rotation ticks, each row followed by its count of ticks
The counts run from 0 to 117.
[  7  15  -1   5  18   1 -25   5  -9   1 -11 -23 -26  15 -12  27  18  19
  20  20   1  27  -1 -21  36 -23  11  12  33 -16 -10   0 -17  31 -17  -6
  26  13  13  16  44  16   0  23   2  18  -4  -1  -3] => 101
[  8  49 -24  -7   7   3   5   4  -7   7 -14 -35 -17   1 -24  19  18   5
  10 -19  12  23  -3 -38  20 -26   9 -14  17  -1  -6   6 -14  25 -16  -1
  28   6  16  27  37   1  20  29  16  11  -2 -17   2] => 24
[-13  33  13  -9   0 -14 -23   6 -21 -15 -36 -16 -16  -4   5  -1  11  15
  18   0   3  16 -19 -27  47 -24  -1  -8   4 -31   0  14  -4  36  -7 -20
  29   4 -11  -5  26  -7   1  -7   5  27 -26  17   7] => 44
[  3  28   6  -9  19  -3 -16   6 -21   6 -20 -15 -28   9  -7   2  12  16
  21  13  -7  17 -27 -34  49 -12   9   5   9 -11 -12  16  -6  23 -13 -16
  55  12   6  13  35  -4   7   5  -3  11  -1   4  16] => 92
[  1  13  -9  -2  -9   8  -6  25   5   5 -26   4 -29  -9 -16   4  28  -3
  10   5  14  20   9   7  31  -5 -11   2  50 -19  -7  17 -35  36  -7  14
  21 -13   8   7  35   3   1  11  40  18   7   3 -23] => 62
[ 10  46  -2 -10 -10   7  -3  27  -3  11 -33 -12 -31 -13   7   8  35   4
 -15 -11  14   3 -15 -29  43 -18  26  -6   0  -3 -24   1 -39   3  -3  -9
  30   4  10  13  23  -4  20  -6   7  10  -9  -4  23] => 81
[ 24  50   7  -8   0  10   9  11 -13  -5 -31   3 -27   8  -8  14   6  -7
  -2 -14  -1  24   3 -20  40 -17   4 -19  13  14 -14  -9 -20  31 -18 -13
  30   1  15  -2  20  23  -4  -9  24  24 -32   2  -1] => 34
[ -8  18 -17   0  -4  14 -21  28  11  -3 -20  -9 -16  -5 -10  13  42   3
   6   9  20  32 -11 -11  25 -31   7   8  18 -22  -8  23 -23  25 -12   2
  35 -13   9 -14  41  -9  -4  12  24  20  14   9  -8] => 57
[ -6  21  -9 -10  -4  13 -18   8  -8  -1 -46   4 -25  -3 -19  -3  18  13
  22   0   6  15  -2  -4  18 -13  -7  13  29 -30   3  34  -9  43   5  -6
  43 -12 -19   2  34 -13   5  17  36  21  13  12 -18] => 55
[  3  41  10  -8  -1  -8  -7  12 -18  17 -25 -16 -26  -7   5  -4  19  19
  12  -2  -3  12 -27 -36  64 -10   9 -16  -7 -12 -11  15 -28  13  -3 -13
  48  12   2  24  22 -12  15   0  -3   5 -12  11  20] => 84
[ 13  38  11 -10  10  14  -4   2 -23   9 -24   7 -32  21  -5   1  10  18
  20  10 -20  15 -16 -27  40  -2   9   6   5  -1  -9  17 -14  22  -8 -22
  62  -2   4   6  34   5   5  -3  18  12  -1   9   9] => 91
[  8  48   6  -6  -1 -12  -1   4 -27 -11 -32 -26 -15   0  -3  13   3  11
  17 -17   4  19  -9 -33  50 -19   2 -26   9 -13   0  -1  -6  36 -13 -17
  26  11  -3   6  24   4   6  -1   3  24 -32  10  15] => 36
[ 19  45 -12   7 -20  19  -4   2  -4   2 -23 -10 -14  -8 -19  -5   7  13
  13 -25  -4  20   3 -18  33 -23 -13 -28  19  19   3   5 -15  41  -8 -14
  32  -8  -4   8  21  14 -13   6  35  22 -18   2 -13] => 115
[  8  21   5   5  -1  23 -17  21   2  23 -15   3 -39   3 -12  -5  22  20
  17  18 -13   2  -5  -7  36  -9   7  18  11   9  -8  16 -32  29  -4  -7
  59  -6  10   7  39  17 -11   6  17   9  11  -6   1] => 10
[  6  43  -7 -13 -10   3   7  15 -11  18 -46 -17 -33 -10   0   0  21   4
   2 -25   4  -4 -18 -32  41  -9  18 -11   5  -8 -10  14 -23   9  -1  -9
  30  10  -5  29  19 -20  22  -2  12   8 -14  -7  17] => 80
[ 14  35  -8  -5  -7  13 -10   5 -11  -4 -35 -16 -34  -3 -23   7   7   1
  20 -23  -5   6  13  -7  22 -17  -7  -6  40   0   8   4 -14  52  -9  -4
  22   3  -4  25  23  16   1  22  30  34 -11  -8 -16] => 111
[ -3  23   1   3   2  26 -29  26   7  12 -17 -16 -33   1  -5   2  36  18
   6  15   6  13 -13 -15  39 -24  23  16   2   0 -16   3 -33  17  -3 -13
  43  -3   9   3  49  10  -7   4   8  10   7  -4  11] => 9
[ 16  25 -18 -12 -20   6   6  13 -14  22 -45  -4 -32 -16 -22  -4  16   3
   8 -31   7   9  10  -8  39  -1   0 -18  45  -3  -1  20 -31  17  -5   6
  28  -2   6  34  18 -15  14   2  31  13  -3  -4   0] => 71
[ 14  61  -3  -1  -2   4  -1  20 -13 -11 -23 -20 -20  -4  -4  24  15  -5
 -10 -18  13  25  -1 -34  38 -35  12 -18  12  -2 -22 -16 -24  21 -21 -10
  22   7  16   4  22  18   9  -2  16  26 -24  -6   8] => 33
[  2  43  -9   7 -14  -2  -7   4  -6   2 -17 -30 -18 -21 -15  -5  10  20
  17 -20  -1  20  -9 -29  37 -31 -10 -32  12   3   8   6 -13  37 -12 -11
  24  11  -6  11  29  -2  -6  15  16  24 -20   7  -8] => 116
[ -1  18 -10   0  10   2 -24  10  -6  17 -13 -30 -35  -5  -9  -7  18  31
  25  17  -2   3 -17 -22  41 -16  10   6  18 -12   2  19 -19  31   0  -4
  43  12   0  28  47  -6   1  26  -5   5   4  -4   8] => 12
[ 17  27 -13   4   6   7   2   1  -9  21  -9 -10 -30   3 -20  -5   6  22
  26   1 -13  17  -8 -32  34 -10 -11 -14  26  15   2  17 -18  34  -8  -5
  50   1  11  29  40   3  -4  28  21   5  10  -6  -1] => 19
[ 10  30  21 -13   4   2  -3  17 -12  15 -41  11 -54  11  11  -2  16  -4
   6  19   2   6  -6 -16  48  12   8   7   9  -9 -27   2 -29  25   2  -9
  41  10   6  16  30  10  11  -5  15  14 -13   5  11] => 86
[  9  26 -15   1   9  13 -25  18  -2 -14 -14 -32 -24   2 -19  28  20  11
   8   0  13  23   6 -18  25 -35  16   7  28  -5 -11   5 -13  27 -20  -5
  24   1   8   5  41  22   2  32  13  22   1 -15  -7] => 105
[-12  13   6  -2   8   2 -29  21   4  -5 -26 -12 -25 -10   4   6  28   7
  17  25  18  25 -10 -11  37 -16   1  10  26 -41 -11  20 -14  43   0  -3
  25  -2  -4  -7  44  -6   1  14  19  18  -6  17  -8] => 53
[  3  17  14  -4  -5  21 -25  26  -9  12 -41   4 -50   4  -3  -9  25  12
  14  11  -5  -7  -1   3  33   0   9  27  22  -2 -11  20 -31  27  -5  -8
  41  -1  -6  15  35   8  -1   1  21  20   2  -8   1] => 6
[  3  17  -1  -5  -2  10 -21  22  -1  -6 -35  11 -37   2  -5   9  25  -1
  18  18   8  16   1  -3  22 -14 -10  14  35 -28  -8  25 -18  42   0  -1
  35 -15  -5  -5  36   1   6   9  37  19   1  18 -12] => 54
[ -2  34   9  -1  -5  15 -23  17   0  -6 -30  13 -19   7  -3   5  25   5
  14  15  -2  26 -12 -11  30 -25  -4   8   6 -13 -13  15 -19  35  -1 -15
  47 -20  -2 -24  35   6 -13  -6  30  27  -5  16 -14] => 50
[ 21  46 -14   4 -16  21 -15  15  10  -5 -24 -19 -29 -10 -14  12  19   2
   4 -13   8  19  11 -15  26 -24  -5 -15  19  15  -8  -8 -25  39 -15  -5
  17  -8   7  -3  32  23 -16   9  36  31 -20  -1 -14] => 114
[ 20  35  -8   5  12   6  -3  14   4  10  -5 -26 -40   3  -6  20  12  -2
   7  13  12  17   6 -21  31 -16   3  -4  30  -7 -11  -5 -22  39  -6  10
  23  12  27  31  45   7  11  33  13  12  -5  -9  -4] => 21
[ 22  39 -10   1   3   5  14   1 -18  10 -18  -7 -16  -2 -18  13  -5  12
  20 -14  -9  25  -1 -33  46 -17  -9 -30  25  12   4   1 -24  30 -18  -1
  40   7  14  21  26  11   2  12  21  14 -14  -6  -6] => 27
[  2  25   4  -9  -2  15 -23  12 -11  15 -42  -8 -41  -1 -13 -14  22  24
  20  -8 -11 -14  -7 -16  26  -4  14  25  21  -3   2  32 -21  20   0 -11
  48  -7 -18  19  36   1   2   8  15  15  14  -5  10] => 7
[ 14  35   6  -7 -12   4   9   8 -24  23 -34   2 -30   2  -2  -8  12  18
  11  -8 -14   7 -18 -25  51   4   7 -14   0  11 -11  14 -30  12  -7 -17
  53   6   3  19  20  -2   6 -13  12  14 -13   9  11] => 83
[ 16  43 -12  -2   7 -13   2   2 -18   5 -14 -29 -21  -2 -16  17   1   7
  16 -14  11  23  -8 -40  47 -27  -1 -27  27  -7   0   0 -14  31 -16  -1
  19  14  17  33  26   2   5  19   9  11 -19   3   4] => 28
[ -1  36  16  -5   9  -8 -13  21 -13  13 -25 -16 -40  -1  19   7  22   5
   4  14   6   1 -16 -21  54  -9  16  -5   2 -11 -20   7 -27  18  -2  -6
  29  20  14  15  28  -7  11  -2  -2   9 -21   8  22] => 85
[ 21  46 -14  -1   7  15   0  22   3   3  -6 -20 -20   4 -10  24  19  -2
   0  -6  13  30  -2 -37  29 -31   8 -15  15   4 -17 -10 -24  27 -19   5
  25   5  32  13  38  11   8  18  20   9  -6  -8  -3] => 25
[ -7  22   3  -4   0   2 -20   7 -14  -8 -35   9 -11  -9  -5  -5  13  19
  30   6  -3  24 -18 -11  30 -16  -9   4  12 -20   3  25  -9  38  -3  -8
  52 -10 -14 -12  32  -5 -15  -3  29  19   0  21 -16] => 51
[ 15  35  13 -14  12  17  -7  17  -3   7 -27   9 -36  21   8   9  23  10
   1  17  -8  16 -10 -20  40  -9  13  12  -4   2 -17   9 -29  18  -5 -18
  59  -3  16   1  29  17   4  -7  14  16  -1   4   2] => 90
